[116  64 157 136 129] : rarip
[ 82 115 141 136  97] : lon
[125 175 153  80 112] : naz
[165 132 165 143 124] : sumir
[ 91 150 173 165 102] : nase
[100 105 118 131 162] : fepig
[122 163 127 148 108] : gaku
[133 145 132  69 130] : pavim
[101 174 100  96  69] : gedi
[134  69 130 175 166] : Daz
[123 146 134 140 166] : Dus
[112 108 137 209 131] : Gulu
back: [131 209]	Gulu
back: [130  69 132]	pavim
back: [166 140 134 146]	Dus

[ 94 111 114 116 116 147 123 145 135 165 148 120 138 111 137 164] : gedi
[ 79 101 112 137 148  93 143 131 156 158 102 151  97  76 123  94] : pavim
[146 135 165  87 158 147 109 115 141  98 117 182  86  96 202 127] : Gulu
[164 166 113 127 145 152 142  95 107 145 161  78 153 162  44 149] : fepig
[ 93  95 127 197  95 115 124 136 101  90 195  91 203 136  72 125] : lon
[ 93 143 131 156 158 102 151  97  73 102 151 151 130 150 125 159] : Daz
[123 124  78 177 103 165 130 156 109 155 189  77 166 146  82 165] : nase
[174 132 128 124 127 155 135 109 123 132 157 127 133 144  99 154] : Dus
back: [165 135 145]	gedi
back: [ 76  97 151 102 158 156 131 143  93]	pavim

[122 112 181 105] -> gaku
[144 195 107 106] -> fepig
[113 149  94 107] -> Daz
[149 113 181 105] -> naz
[127 149 106 124] -> Gulu
[190 150 137 192] -> gedi
back: [107 195]	fepig
which: [113 149  94 107]	Daz
back: [181 113]	naz
back: [181 112]	gaku
back: [195 144]	fepig

[142 108 126 162  77 101  87 122 121 130 109 173 143]  naz
[167 159 123 103 149  92 129 185 131 153 133  45 125]  rarip
[120  47 145  90 141 145 158 155 136 102 122 117 118]  Daz
[113 110 141 177 114 147 167 113 128  41 107 150 148]  pavim
[158 154 136 102 122  98  87 182 121 130 137  78 115]  Gulu
[ 83 115 105  57 136 104 168  74 113 114 113 103 143]  gedi
[137 144 147 115 103  98  87 182 129 146 107 150 148]  Dus
[142 108 126 162  77 101 133  95 123 160 121  87 136]  fepig
back: [122 102 136 155 158]	Daz
back: [154 158]	Gulu
back: [ 74 168]	gedi
which: [142 108 126 162  77 101  87 122 121 130 109 173 143]	naz

[119 112 106 127 105 186 133 111 135 109 105 136] -> Gulu
[116 164 150 182 119  71 125 133 106 110 126 149] -> nase
[166 101 130 157 135 121  53 131 120 125 132 140] -> Dus
[ 92 121 139 123 144 101 110  77 133 101  86 131] -> gaku
[127 116 165 171 148 157 139 111 125 126 161 162] -> rarip
[ 90 181 127 152  74 151 131 141  91 136 130 112] -> pavim
back: [136 105 109]	Gulu
back: [119 182]	nase
back: [144 123 139]	gaku
back: [ 71 119]	nase
back: [ 91 141 131 151  74 152]	pavim

[ 70 120  89 121 112 146 122 152 113]  fepig
[114 100 132 141 123 111 125 120  88]  gedi
[106 156  98 142 144 140 152 108 121]  Gulu
[150 155 139  62 146 112 103 144 127]  Daz
[131 144 127 127 105 107 129 149 160]  sumir
[127 109 151 131 120  88 143 136  76]  rarip
[110 121 170 139  72 120  85 138 144]  pavim
[149 129 116 123 160 143 111  53 163]  nase
[127 109 151 131 120  88 143 136  72]  lon
[129 161 139  98 116 118 106 142 127]  Dus
[141 152 122 147  78 148 129 150 142]  naz
back: [120  72]	pavim
which: [127 109 151 131 120  88 143 136  76]	rarip
back: [142 150 129 148  78 147 122]	naz
back: [144 103 112 146  62 139]	Daz
back: [152 140]	Gulu

[118 181  64  80 136  45  69  50 134 160 151  53 185 132 110 164  40 118
 183]  pavim
[162 194  65 200 184 144  58 146  54 130 141 141 122 103 136  42 116  87
 200]  gaku
[127 118  64  80 136  45  69  50 134 160 151  53 185 132 110 164  40 118
 183]  Gulu
[101 118  64  80 136  45  69  50 134 160 151  39 185 132 110 164  40 118
 183]  naz
[ 95 156 150  62 207  57 203  54 216 135 158  57 168 121 119 130 152 214
  80]  gedi
[101 118  64  80 136  45  69  50 134 160 151  53 185 132 110 164  40  65
 202]  fepig
which: [127 118  64  80 136  45  69  50 134 160 151  53 185 132 110 164  40 118
 183]	Gulu
back: [184 200  65 194 162]	gaku
back: [ 80 214 152 130 119 121]	gedi
which: [101 118  64  80 136  45  69  50 134 160 151  39 185 132 110 164  40 118
 183]	naz
which: [101 118  64  80 136  45  69  50 134 160 151  53 185 132 110 164  40  65
 202]	fepig
back: [184 200]	gaku

[181  57 140  87  71 185 147 166 184 111 122 103 178 121 180  73 182 179
  90  91 150] -> pavim
[ 90 127 109 123  72  83 180 198 139 158 148  65 129  80 155  86 175 175
 132 123 131] -> Dus
[165  77  58 172 175 108 162  78  70 142 144 125  88 174 113 189 175  92
 113  91 114] -> naz
[173 193 120 144  84 132 152 145 107  65  97 173  67  74 155 181 183  87
  66  91  70] -> sumir
[181  57 140  87  71 185 147 166 184 111 122 103 189 174  88 175 113 175
 155 189 137] -> Gulu
back: [58 77]	naz
back: [ 86 155  80 129  65 148 158 139 198 180  83]	Dus
back: [132 175 175  86 155]	Dus
back: [114  91]	naz
which: [181  57 140  87  71 185 147 166 184 111 122 103 189 174  88 175 113 175
 155 189 137]	Gulu
back: [175 189 113 174  88]	naz

[121 138 132 198  74 104] : gedi
[183 117 125 191 108 108] : Gulu
[ 63 148  86 164 139  32] : rarip
[110 108 198 138  58  98] : lon
back: [ 74 198 132]	gedi
back: [198 108 110]	lon
back: [138 198 108 110]	lon
back: [108 108]	Gulu

[205 129 130 138 170 211 224 226 226 226] -> pavim
[ 70 128 130 136 165 208 223 225 226 226] -> sumir
[112 128 129 134 154 199 221 225 226 226] -> rarip
[147 130 149 129 127 192 135 219 225 130] -> gaku
[154 197 129 130 127 135 149 192 219 225] -> naz
[141 129 130 129 132 149 192 220 226 226] -> nase
back: [129 149]	gaku
back: [211 170 138 130]	pavim
back: [127 129 149 130]	gaku
back: [225 219 192 149 135 127 130 129]	naz
back: [165 136 130]	sumir
back: [226 220 192 149 132 129 130]	nase
back: [208 165]	sumir

[ 54 165  68 148]  gaku
[ 47  99 152  74]  Daz
[ 85  95  76 152]  Gulu
back: [165  54]	gaku
back: [ 68 165  54]	gaku

[163 131 144 134 136  85 161  86  81  98 120 128  51 202 150 140 131 100
 158 154 224 190 119 114 143  68  93  88 114 131 108 145 141 116 141]  lon
[134 100 158 154 224 190  69 139 144 120 106 194 148 114 182 166  96  63
  84  87 106 163 146  97  83 159 195 137 123 158 134 155 159  82 125]  nase
[134 162 126 185 163  76 168 129  85 122 108  98  57 155  64 115 143 177
 176 162 136 152 128 108 198  83  61 143 112  96 125 156 120 158 140]  fepig
[122 160 142 187 186 127 144 134 104 158 121  97 126 121  68 128 137 208
 117 135  54  87 130 116 165 129  69 193  98  83 109 112  95 172  96]  pavim
[145 145  65 137 139 111 101  92  88  62  62 128 115 129  91 129 117 117
 147 131 200 115 154  53 151  48 122 127 158  69 103 151  97 104 137]  Gulu
[205 151 112 142 165  94 118  89 110 125 110 133 114 148 148 125 144 146
 171 126  79 123 196  95  81 133 111 191  46 193 131 194 135 135 139]  gedi
back: [190 224 154 158 100 131]	lon
back: [ 63  96 166 182 114]	nase
which: [205 151 112 142 165  94 118  89 110 125 110 133 114 148 148 125 144 146
 171 126  79 123 196  95  81 133 111 191  46 193 131 194 135 135 139]	gedi
back: [ 97 121 158 104 134 144 127]	pavim

[ 82 133 129 108 115  97 114 143  99 154 176 153 145 118  55 158 169 111
  87  92 116 141 110  61 159 145 131 119  91 158 156 138 158  75 145 160
 102 155 139 149 144 119 155 147 152 172 123 122 138 108 127] = Gulu
[ 82 133 129 108 115  97 114 143  99 154 176 153 145 118  55 158 169 111
  87  92 116 141 110  61 159 145 131 119  91 158 156 138 158  75 145 160
 102 155 139 149 144 119 134 122 171 175 115 133 159 126 113] = nase
[114 143  99 154 176 153 145 118  55 160 176 153 131 118  55 158 169 119
  87  92 116 141 114  61 159 145 131 119  91 158 156 138 158  75 145 160
 110 155 139 149 144 119 147 147 152 172 123 122 138 108 127] = Daz
which: [114 143  99 154 176 153 145 118  55 160 176 153 131 118  55 158 169 119
  87  92 116 141 114  61 159 145 131 119  91 158 156 138 158  75 145 160
 110 155 139 149 144 119 147 147 152 172 123 122 138 108 127]	Daz
which: [ 82 133 129 108 115  97 114 143  99 154 176 153 145 118  55 158 169 111
  87  92 116 141 110  61 159 145 131 119  91 158 156 138 158  75 145 160
 102 155 139 149 144 119 155 147 152 172 123 122 138 108 127]	Gulu
which: [ 82 133 129 108 115  97 114 143  99 154 176 153 145 118  55 158 169 111
  87  92 116 141 110  61 159 145 131 119  91 158 156 138 158  75 145 160
 102 155 139 149 144 119 134 122 171 175 115 133 159 126 113]	nase

